Here is a table of points, one per row:
[ 0.19  0.26  2.01 -1.95 -0.91  0.16 -0.45 -0.05 -0.35 -0.85  0.45  1.49 -0.51  1.22  2.29 -1.23 -0.08  1.25 -0.64 -0.42 -1.27 -0.38 -0.73  0.94]
[-0.55  0.52 -0.54 -1.89  0.64 -0.06  1.37 -1.08  1.52  1.07  0.84  0.54 -0.59 -0.13 -0.88 -0.68  0.9  -1.42  0.82  0.26 -0.73 -0.31  0.13  0.52]
[-0.74 -1.51 -0.5   1.38  0.11  1.19 -1.62 -1.05  0.99  2.03 -0.59  0.79 -0.71 -0.33  1.29  0.03 -1.49  0.3  -0.51 -1.48 -0.31  0.66 -0.17  0.34]
[ 0.24 -1.14 -0.56 -0.58  0.68  0.89 -1.47 -1.26 -0.41  2.51  1.05 -1.93 -0.96  0.7   0.12  0.26  0.89 -0.56 -1.44  1.24 -0.84 -0.38  1.4   0.3 ]
[-0.51  0.47  0.13 -1.2   1.63  1.19  0.33  1.78 -0.22 -1.08 -0.02  0.84 -1.    0.17 -1.97  0.3  -0.55  0.7  -0.11 -0.55 -2.07  0.29 -0.06 -1.52]
[-0.91 -0.32 -1.02 -0.74  1.72 -0.05  0.24  1.11 -0.33 -0.34 -1.68  1.83  1.81  1.04  0.5  -2.02  1.95  1.98  0.53 -0.99  1.16 -0.07 -0.59  1.84]
[ 1.81  1.23  0.77 -0.25  1.58 -1.71 -0.04  1.51  0.38  1.2  -0.86  0.39 -0.16 -0.22  0.36 -1.72  0.86  0.15 -1.44 -0.03 -1.03  0.03 -0.9   0.43]
[ 1.47 -0.7  -2.18  0.76  0.32 -0.17 -1.08  0.17 -1.26 -0.34  1.73  0.51  0.72 -0.74 -0.61  0.23  0.27  0.46 -0.19  0.61 -0.94  1.24  0.61  0.71]
[ 0.32  1.38 -0.5   0.74  0.41 -0.36 -0.53  0.38  0.4  -0.35  0.39  0.14 -0.47 -0.13 -1.07 -1.51  0.67 -0.61 -0.61 -0.85  0.77 -0.09 -0.11 -0.7 ]
[ 1.18 -0.74  0.75  2.3  -0.96 -2.98  0.51 -2.04  0.65 -1.9  -0.82  0.85 -0.83  0.83  0.21  1.43  2.34 -0.08  0.84 -1.28 -0.95 -1.15  0.86 -1.74]
[ 1.23 -0.4   0.56 -0.55  0.56  0.38  1.26  0.15  0.56  1.22  0.43 -0.93  0.68 -0.62  0.76  1.45 -0.67  0.27  0.56  0.99  1.19 -0.15 -1.66 -1.72]
[-1.29 -1.37  0.73  0.27  0.85 -0.05 -0.56 -0.1   1.63 -0.75  0.18 -1.26 -0.61  1.6  -1.14 -0.4  -0.41 -1.27  0.02  2.13 -0.98  2.43  1.15 -0.02]
[ 1.26  1.08  1.76  0.97 -0.82  0.85 -1.64  0.71  1.23  0.13  0.19 -1.44  1.27 -0.93  0.16  1.42  1.01 -0.02  1.42  0.61 -1.3  -0.68 -0.33 -0.82]
[ 0.78 -0.41  0.02 -0.78  0.19 -1.28 -1.97 -0.28 -0.08  1.24  0.29 -0.71  1.01  0.3  -0.85 -0.13 -0.36  1.53  0.11 -2.6   0.87  0.59 -0.08 -0.89]
[-0.82 -0.01 -1.85  1.01  0.91 -0.05  0.31 -0.34  0.45 -2.41 -0.02 -1.55 -0.53 -0.03 -0.37 -0.59 -1.82 -0.56 -0.36 -0.2   1.03  0.03 -0.18  1.09]
[-0.49 -0.56  0.42  1.92 -0.75  0.68  0.93  0.3   0.43  1.54 -0.18 -1.33  0.43 -1.39  0.44  0.58 -0.56 -0.14 -3.2  -1.28 -0.78 -0.42 -0.74  0.23]
[-1.94  1.68 -0.99  1.64 -0.74 -0.12 -0.54 -1.08  0.    0.02 -1.3  -1.87  1.53  1.74  0.57  0.61 -2.14  0.02  0.17 -1.67 -1.43 -1.62 -0.17 -0.07]
[-0.3  -0.71  2.28  0.02 -0.04 -1.06 -1.48 -0.68  0.17  0.28  1.3  -0.76  0.44  1.08 -1.05 -1.26  0.16 -0.39 -0.23  1.5   1.36  0.1   0.44  0.9 ]
[ 1.66  1.33  1.56 -0.5   0.79  2.46 -0.49 -1.5  -0.83 -1.19 -0.16  0.25 -0.15 -0.55 -0.82  1.75 -1.13  0.52  1.76 -0.16 -0.74  0.6  -0.95  0.89]
[ 0.47  0.84 -0.03  0.99  1.44  0.47 -0.39  1.34 -1.17 -1.67  0.11 -0.69  0.62 -0.4   0.52 -1.65 -0.06  0.96 -1.64  1.88  0.08 -1.31  0.27 -1.58]
[-0.49 -0.43  0.55 -1.31 -1.43  0.11  1.47 -0.5   0.5  -0.27 -0.46  1.13  1.3  -0.47  0.64  0.07  0.28 -0.79  0.2   0.7  -0.22 -0.58  0.6   0.45]
[ 0.62 -1.72  0.79  0.85  0.35 -1.45  0.34  0.45 -0.04 -1.32 -0.32  0.27 -0.66 -0.14  1.38  2.1   0.3   2.09  1.17  0.15  0.13 -1.14  1.96 -0.74]
[-0.98  0.61 -0.62 -2.22 -0.63 -0.5  -0.44  0.   -0.76 -0.05  2.2  -1.37 -0.53  1.04 -0.04  0.47 -0.42 -0.06  1.05  0.51 -0.43 -0.91  0.77 -0.32]
[-0.62 -0.62 -0.41 -0.69 -0.25 -1.04 -1.22  0.66  0.35 -1.19 -1.24  0.08 -1.31 -1.5   0.6   0.39 -2.12  0.01  0.12 -0.23 -0.55 -2.31 -0.04  1.21]
[-0.95  0.42  1.25  0.04 -0.93 -0.26  0.07 -0.66  0.46 -1.1  -0.54  0.49 -1.5  -2.61 -1.71 -0.64  0.26  0.26  0.14  0.62  0.16  1.75 -0.8   1.17]
[-1.04 -0.04 -0.22  0.18  0.21  2.    0.65  1.03 -0.37  0.96  1.   -0.04  0.89 -0.7   1.75  1.08  0.71 -0.73  1.08  0.86 -0.49 -1.51 -0.09 -0.17]
[ 0.19 -0.25 -1.25  0.11  1.54 -0.42  1.   -0.53  1.61  1.45  0.34  0.42 -0.1   1.58  1.28  0.43 -1.03 -0.76  0.51 -0.53 -0.1  -0.23 -0.65  0.37]
[ 0.33 -0.89 -0.43  0.41 -0.01  0.77 -0.17  1.87  0.11 -1.11  1.02  0.97  0.59 -0.63  0.6   0.97  0.33 -1.37 -0.6  -0.52  1.12  0.05  1.11  0.39]
[ 0.81 -0.08 -0.06  0.05 -0.48 -0.84  0.71  0.75 -1.84  0.49  1.69  0.34  0.99  0.11  1.15 -0.36 -0.45 -1.01  0.96  0.86 -0.12  2.07 -1.27  0.34]
[-1.57 -1.59  0.96 -1.17 -1.14 -0.87 -0.99 -0.32 -1.13 -1.82  0.48  1.04  0.73  0.2  -0.13  0.46 -2.24 -0.98 -1.45  0.09  0.05  0.53 -1.94 -1.93]
[-0.7  -1.3  -0.92  1.06 -0.25 -0.69  0.05  1.75  1.37  1.94 -0.95  1.34 -0.1  -1.11 -0.64 -0.04 -0.17 -0.73  0.3  -0.12 -1.99  0.18  0.34  0.55]
[ 3.14  1.1   1.46  1.54 -1.44  0.75 -0.68 -0.51  0.06 -1.64  0.3  -0.38  0.13  0.84 -0.21 -0.25  0.22 -0.47  2.18  0.81 -0.54 -2.07 -0.32  1.46]
[ 0.48  0.18  0.06 -0.26 -0.75  0.4   1.68 -0.36  0.78  0.93 -0.32  1.32  1.68 -0.31 -0.69  1.46 -0.2  -0.86 -2.07  0.19 -0.12  0.12  0.09 -1.16]
[-0.54 -1.29  0.98 -0.08  2.06  1.18  1.43 -0.22  1.21 -0.1   1.04  0.34  0.27  0.89 -0.88 -0.54  0.45  0.62  0.45 -2.15  2.74 -0.4  -0.05  0.21]
[-1.37  0.59 -0.42  0.23 -0.22 -0.57  0.72  1.47  0.17 -0.63  0.48  0.15  0.77  1.38  0.38 -1.33  0.91  0.72  0.77  0.44  0.85  1.05 -1.03  0.06]
[ 0.75 -0.24 -1.13 -0.34  0.83  0.23  0.24  0.93 -0.06  1.06 -1.34 -1.28 -0.83 -0.41  0.52 -1.04 -0.52  0.9  -0.22  0.05 -0.36 -0.68  0.14 -1.61]
[ 0.72  1.51 -1.02 -1.56 -0.42 -0.31 -1.46 -1.09  1.5  -1.03  1.74  0.93 -0.1   0.24 -0.35 -0.31  1.21 -1.43 -0.26 -0.7   1.25  0.23  0.53  0.35]
[ 0.21  0.82 -0.87 -0.84 -1.28  0.61 -0.29  0.32  0.02 -0.92 -1.57  0.11 -0.29  1.04  0.39  3.21  0.67  1.31  0.03  1.36  0.51  1.12 -0.25  1.41]
[-0.22  0.1  -0.08  0.63  1.14  0.79 -0.37 -0.6   0.22 -1.35 -1.19  0.63  0.34  0.85  1.85  0.48  0.62 -0.35 -1.65  0.72  0.66  1.97 -1.14  1.03]
[ 0.15  1.77  0.49 -1.23 -0.58  0.42 -2.23  0.17 -0.02 -0.11 -2.18  0.82 -0.19 -0.34  0.86 -0.42  0.28 -0.26  0.59 -0.12  1.24  1.11  1.97 -2.85]
[ 1.2   0.84  0.24 -1.22  1.93 -0.93  0.91  0.08 -0.09 -0.4  -0.39 -1.12  0.75 -1.7   1.22  0.32 -0.69 -1.77 -1.12 -0.64  0.84  0.94  0.9   0.82]
[-0.43  0.69 -0.67 -0.16 -0.37 -0.38  0.63  0.93  0.24  0.4  -0.62 -0.71 -0.52  0.08  0.11 -1.32  1.05  0.03  0.08 -0.22 -1.01 -0.25 -2.23 -1.75]
[-0.02 -0.51 -1.45 -0.52 -2.56 -0.19  1.1  -0.53 -1.1  -0.9   0.72 -0.26  0.1  -2.19 -0.94 -0.38  0.6   1.16 -0.86 -0.08  0.46 -0.13  0.25  0.04]
[-0.49 -1.27 -1.61 -0.31  0.21 -1.49 -0.49 -0.77  0.13 -0.03 -0.09 -0.4  -1.65 -1.63  0.33 -0.47 -0.38  0.36  1.9   0.27 -0.28 -0.05 -1.64  0.39]
[ 1.28 -1.83  0.27 -0.03 -0.66 -0.19  0.05  1.13 -0.77  1.03 -2.39  0.82  1.49  0.17 -2.07  0.14 -2.06 -1.25  0.77  1.12  1.97 -1.13  0.78  0.69]
[-0.2   0.75  0.61  0.89  0.79 -1.91  1.37  0.69 -2.49  1.2   0.7   1.16 -0.52  0.55 -0.01  1.29 -0.38 -1.27  1.55  0.19  0.02  1.29  0.79 -0.19]
[-0.6  -0.92  0.21 -1.2   0.6   0.6   0.49  1.68 -0.34  0.14  0.04  0.32 -1.38  2.62 -1.14 -0.68  1.56 -0.52 -0.77 -1.16  1.68 -1.39 -1.11 -0.2 ]
These points spread out most along one direction. Take the direction at right angles to it along which they spread out most. Then take the direction at right angles to both along which they spread out most. Go by this last direction. How far along it is each point below, from 0 to 99? 50 is the average, and the first point above lies past it. One standard deviation of the points above along it is 16.
[ 0.88 -0.42 -0.58  0.26 -0.06  0.46  1.28  0.    1.25  0.83  1.   -0.6   0.45  1.45 -1.34  0.53  0.35  2.06 -0.57 -0.69  1.03  0.36 -0.5   0.17] 54
[-0.97  0.43  0.22  0.01  0.26 -1.18 -0.52 -0.25 -0.06  2.14  0.87 -0.74 -1.   -1.57  0.57  1.03 -0.12  0.92 -0.67  0.11  0.17 -0.15 -1.2   1.28] 42
[-0.01  0.45  0.28 -0.58  1.21 -0.36  0.04 -1.43 -0.02  0.01  0.45  1.93  1.98  0.2  -0.42 -1.4  -0.55  2.51 -0.23  1.01 -1.52 -0.13  1.2  -0.86] 57
[ 0.17 -1.05 -0.09 -0.15 -0.34  1.88 -0.56  0.24 -0.59  0.64  0.73 -0.39 -0.66 -1.16  0.78 -1.71  1.09  0.07  0.68 -1.2   0.75  0.53 -0.21 -1.18] 53
[-0.81  0.49  0.02 -0.55 -1.35  0.08 -0.04  1.75  1.63 -0.39  0.73 -0.85 -0.28  1.27 -0.65 -0.5   0.55  0.83  0.39 -1.1  -1.26  0.86  1.07  1.58] 53
[-2.22  0.08  0.03  1.02 -0.46  0.11  1.28 -0.83 -2.24  0.75 -1.21 -1.3   0.31 -0.99  0.28  1.    0.97  0.03  1.17 -1.43  0.07  0.78  0.57  0.26] 53
[-2.11  0.69  1.79  0.48  0.43 -0.15 -0.83 -0.07  0.37 -0.43  0.9   0.59  0.35 -1.86 -1.13 -0.28 -0.99 -0.04  0.28  0.1  -0.09 -0.34  0.13  0.27] 40
[ 0.99  0.13 -0.03  0.26  0.67  0.69  0.25  0.38 -1.67  0.76 -0.85 -1.28 -0.45 -0.02 -0.2   1.34  0.82 -1.1  -1.18 -1.81 -1.82 -0.13  0.83  0.9 ] 52
[-1.22  0.64 -1.17  0.86  0.93 -0.3  -0.42 -2.33 -0.99 -0.7  -0.18  1.48 -0.76 -0.38  0.15  1.19  1.47 -1.15 -0.31  2.73  0.64 -0.78  0.96 -0.55] 38
[-0.77  0.72 -0.28  1.92 -1.19  0.26 -1.1  -0.4  -1.16  1.14 -0.01  1.13 -0.88  0.56 -1.32  0.03 -0.22  0.22 -0.83  0.46  1.13 -1.55 -1.49  0.46] 56
[ 0.77  2.08  0.66  1.09 -2.75  1.06  1.46 -0.05  0.03 -0.16 -0.26  1.04 -3.46  0.37  1.52 -1.59 -2.76  0.75  0.04  0.97  1.45  1.45  2.09 -1.76] 49
[ 2.82 -1.68 -0.49  0.47 -0.74  1.86  1.02 -1.9  -0.79 -0.9  -0.87 -1.12  0.94  0.29 -0.6  -1.29  0.52 -1.09  1.18 -0.77 -2.37 -0.06 -0.22 -0.38] 53
[-0.26  0.13  0.13 -1.52 -0.46 -0.59  0.89 -0.94  0.8   0.3  -0.78 -2.17  1.12  0.81 -0.31 -0.28  0.31  0.08 -0.68  1.44  1.26  0.12  0.93  0.67] 37
